Each path is a new rotation, seen through one point. The rows after it are directions, each followed by how far the rotation turns it, in degrees per step (0 if it stays put).
Each turn is a multiple of 5 degrees from 10 to 175, or 0.
Each row of a path follows its step; steps can be skipped.
Path 1:
step 0: [  5  22  -7  29   8 -44 -15 -46  31  14 -39  29  14  -2   1  36 -45   3
  11   8   9  30  18  23  37  -1 -35  10   2   9 -11  24  14  16  -6  11
 -23  -3  19  17 -10   5  -4  29  10 -19  34   0 -32 -29   6  15  34  16
   5]
step 1: [ 21   7  12   8  50  -3  -8 -30  -6 -25 -14 -24  36  14 -42 -14 -34   6
  15  -6 -18  -3  10  22   9  17  42 -14   5 -11 -33   5 -21 -14 -44  -7
  11  12 -11 -14  -5 -16  23 -10   1  41   6  21 -27   4 -46   8   6  43
  -4]
step 2: [-36   6 -10  12  24  16   2  -3  -8 -22 -31 -30  39  -4 -10  10 -26 -21
   2  -2 -23  17  -8  52 -15   1 -26   4  20 -18  -9   7 -18   5  45   5
 -15  29  -4  25  12  10   5 -13 -10 -27  10 -17   0 -22  35 -42 -34  53
  -3]
step 4: [-17  36  -5   6   9 -11  32   6  -4 -18 -23  23  21 -17 -36  16 -38 -21
  -1  -4 -16  14 -16   7  14   9 -19  26 -20 -19  -3   2  14 -25  37  33
 -11   2 -13 -20 -25  20  50  -7  18  16  20  59 -37  -6  -7   0  -6 -35
   8]
step 5: [ -3   2 -40  14   3  26  42   0  42 -17 -18 -27   3  30 -45 -10 -19 -15
 -12  30 -18  12 -22  15   6  11  31 -13 -14  -2  -9  29   8  -3 -11 -17
  19  25  14  13   2  -8  18  15   8 -70  -9  15   1   6 -41   4  16  11
 -22]
step 6: [  9 -18 -10  32  20 -11   6 -23 -10   7 -25  19   8  -4 -16   1 -27 -23
   0  -8 -29  30  34  24 -22 -54  -9  24   4   6  31  20 -12 -29  -2  23
  26 -28  -3  -8  26  -8  14  24   0 -43 -20   7 -46  -3  33   2  11  28
  30]
step 7: [ 11  53   4 -37  22  -5  30 -42  -1 -16 -53  -6 -11 -18  -2 -25 -39 -15
 -16  16  -5  12  -9   3 -14 -18   6 -21  18   5   8  27   0  40 -25  -8
   7 -22  -6  27   7  12   7 -21 -32  19  38  18 -28 -12 -18  29  14  15
  -8]
step 8: [-32  12   2  15  35  39  -4  13 -33  -5  -1  -3  36   3 -33   7  -4 -18
 -35  -1  16  58  27  16   9  21  -3  12 -17 -39  -3  19  21  -8   5  -9
   2   1  11 -24  17  46  12   3 -34  15   3   2 -21  -1 -20 -23  28  42
  -9]
step 10: [ 22 -14  33  -2 -30   1  45 -30   0  23 -10 -17 -19   1 -55  -5   0   3
  -6   3 -35  32  32  33 -23  12 -29 -16 -20  -3  -8  -4  -8 -32  12  26
 -12   6  31   2  13  23  27 -19 -19  12  16  45  -9 -26  19   9  21  -8
  21]
step 11: [ 18  36 -59  30  25  21  33  -9 -25   1 -20  -5  11   2 -13  13 -23  -4
 -21  30 -22  13  -1  26  51  12 -17 -40   2   9 -21   7  46  16 -35  22
  -6  -3 -22  23 -16   6  17  21  -1  -8  -4   6  -3 -25   7  -5  12 -26
  13]
step 12: [ 15   9  32  57  22  17 -21 -44  20   2 -10  23  -9  22 -40  47 -33   3
 -12  39 -11  14  12  25   4 -17  13 -16   1 -11  -4   7 -18   7  22   7
   0  -1  -9 -18   0   6  -4  -6  27 -20  -7   9  -5  27 -28  -1  43  49
  11]
Directions:
[-16   7  -4   2  -4   6  10   4   2  -5   7  -6   3   7   5  -2   5  -1
  -7  -6  -7  -3   6   8  10   2   3  -6  -7   2   2   8   1  -2  -8  -1
  -9   2 -14  -4   1   1   2  -8  -4   1   4  -2   1   3  -6  -2  -6   2
   3] | 115
[ -2  -5   8  -2  -3   2  -6   0   1  -2  -2  -9   4  -1  -3  -6  -7  -9
  11 -12   1   9  -4   3   4   2  10   6   1  12  -7   6  -3 -10   0  -4
  -3   7   5  -6  -5  -4  -4   5   0  -7  -2   2   9   1  -9  -2   4  -5
  10] | 90
[-10 -11   8   7   6   2   2   0  -3   9  -5   0   6  -5  -8   5   4   3
  -1   4  -3  -9  -3  -6  -5   6   9   1   0  -3   4  -4   2  -9   2   0
  -1   5  -7   7  -1  -9  -6  -1  -4 -13  -6   4   3   1  -1   6  -7  12
  -5] | 100
[  4  -9   7   6   3   1  -1  -8  -8  -2  -3  -7  -4   4  -5   3   4  11
   6   3   2  -4   1   7   5   8  -7 -11   6   9 -10  -1   5  -2   7   1
  -9   3  -2   2  -6  -2   6  -4   5   5   0  -6  -7  -4   0 -15  -3  -1
  -1] | 40
[  3  -1   5  -3   3  -6  -7   7   7  -3  -4   7   3   4  -9  -1  11  -5
  -5  -6   1   7   2   2   3  -2   1   5 -10  -4  -2   3   1  -5  11   3
  -8  -7  -8  -2  -5  -1   3  -9  -1  -1  -3  -4   0  -4  17  -2  10   6
   6] | 170
Path 2:
step 0: [ 17  -7  -8  36 -13 -13  10   9 -26  36  39 -27  27   5   4  25 -29 -20
  15  21  -5 -24   1 -24  -3  12 -32 -10   7 -36 -32  25   2  -6   9 -21
   3  20  17 -19 -23   8  12  -1  -2  52   7  14 -18  28  31  14 -41   2
  22]
step 2: [ 31   3 -13  37  10  -7 -13 -34  29  -5  23  -2  25   3  43  19  -9  -7
  49   2  -4  36 -20 -27 -17  -3 -29   8 -22 -10   2 -16 -11  -7 -23  -9
 -20 -43   4  13 -16  -8  14  35  12  18  15  30 -23  -1 -16 -27   7 -34
  12]
step 3: [ -9 -14  33  12  -2  24  -3  51  26  24 -39  -7  18  13  22 -12 -29  14
  37  -2 -15  40  -6   2   1 -34  13   5   8  17  -2  11 -44  -4  28 -34
 -17   3 -16   4  15  -7 -27  10  15  11   4   2 -20 -40  15  41 -22  -1
  12]
step 4: [  3  20   3  17  -6  44  23 -33  28   5 -35  -7  12   4   9  14  -8  -4
  27  -8  13 -22   7  -1 -22  30   5 -33  12   5 -30  20  18 -23  21 -46
  26 -18 -19 -44   7  24   4  22  13   1 -21  30   1   0  -4 -10  35 -43
 -13]
step 5: [  5   7  26   4  12 -28  17  13 -36   8 -16   3 -10   4  42 -19  -6  18
   4  10 -20  -2 -15 -16 -41  -6   7   5  35 -20  -5  -3  32 -22  34 -13
 -28 -40   7   5  14   6 -14 -17 -19 -27 -33  -5 -15  13  43  10 -29 -40
  33]
step 6: [ 29   8  59  26 -14  11  22  -9  22  -6  42 -24   3  -6  -5 -25 -28  10
  -6  26  -6   3 -30 -17  -2  35   3   1 -11   1  17  -8  -1 -11  41 -17
   2 -14 -60 -31 -23  14  18 -18   0   5  -8 -14  12   5  -6 -23  17  27
  21]
step 7: [-16  14 -29  32 -11  -9  10  10  12 -14 -14  32  17  29  -2   7 -25  -1
   8  24   5  14 -11 -38 -23  -1  15 -22  22  23  10   4 -13   1 -14  10
 -14 -11  22  -9 -19  43  23  26  21   7 -32 -36 -10  10  46 -37 -35  22
  35]
step 8: [ 20  -3 -17  43  32  40   5  39  29 -33  23  -9  25   3 -15   3   5  20
  16  13 -26   0  -6   6  -7  53 -21   2  11  24  41   7  -8  -9  21 -16
 -11 -26  21 -19  -4 -22  11  10 -29 -19  -9   3  11 -11 -18  31 -36   2
 -16]
step 9: [ 22  14  18  14  -6   6  26   1  -1   4 -26 -37  23   4  48  15   0 -12
  12  25  -2 -36  35  -2 -19  24 -20 -48 -44  -6  13 -15 -31  -8 -32  -4
  -7  16  26  -9  10 -10 -20  13   3  15 -24  -1 -25 -18  12  -8 -16   9
  47]
step 10: [ -8 -38 -21 -21  48 -13 -27   2 -19 -19  14   9  12 -12  31  -2 -24  23
  21  -9 -30 -23  -9   8 -24   5 -17 -42  33  -8   8  19   4  -8  28 -27
   0   7 -40 -22  -7   9  -3  34   0  -6  -8   7 -19 -45 -15  17   5  32
  25]
step 12: [ -5  -7   8   8   6  -5  57  22 -15  18   7   6  54 -21 -22  18  -5  34
  25  19  -7  17  14 -27   5 -14 -15 -11  32  -6 -43 -16 -10   9  29   8
 -51 -19 -30  -3 -19   8 -41  34   1  -1   2   2  -1   8   9  18   5  16
   5]
Directions:
[  3  -2   2   4  -6  -6  -7   0   4  -2   4   9  -4   0   3   0   4  11
   5  -2   0   6 -11   3  -8 -12  -1  -8  -4  -2  13  -3  -1  11  -6  -4
  10  -4  -8   4 -11   7  -5  -4  -4   3   5  -8   0  -2   1  -3   7   3
   1] | 85
[  9   3  13  11   9  -6   5   4   0   3   1   3   9  -4   0  -8  -2  -7
  -3   8   1   3   1   0   4  -3  -5   1  -6  -1  -7  -2   1  -7  -5   1
  -3   1   1   6  -4 -13  -6  -1 -13  -1   4 -12  -6  -4  -2   2   9  -3
   0] | 115
[  4  -7  -5 -11   5   2  11   1   1  -1   2   5   0  -5 -11   0   0   8
  -1   3   1  -7  -1   9   0  -3  -6  -6   1  -3   3  -1   2  -4 -14   4
  -1  -1  -6   0   3 -13  -1   7  -6   6   3  10   1   2  11  -4  -4  12
   4] | 25
[  1   9   2 -11   3 -10   1  -5  -7  -4   0  -2  -4   0   5  -6  -4  -1
  -6  -7  -8  -4 -10 -10  -8   1  -7   6  -3  -9   4   7   1  -6   2   4
  -4   6   1   0  -6  -5   5  -6   1   6  -6   7   6 -11  -1  -2   9   3
   6] | 80
[ -1   3   3 -10  -6   6  -6   9  -7   0 -14   8  -2   5  -2 -14  -1  -2
   2   2   0   4   3  -3  -4  -2   9  -3   4 -10   2 -11  -6   4   1   3
  -4   4   7   1  -3  -6  -8   3   2 -10   2  -4   1  -4   6  -2  -7   1
   6] | 170
[  7  -2   5  -7  -9   2   4 -12  15   0   3   1  -1   1  -1 -10   5 -11
   0  -4  -7   4   3   8  -2   7   5   1  -2   6   2   3   3  -3  -2  -9
   1  -1   7 -12  -3  -1  -4   3  -4  -3   8   0  10   3  -9  -1   3   6
   4] | 155
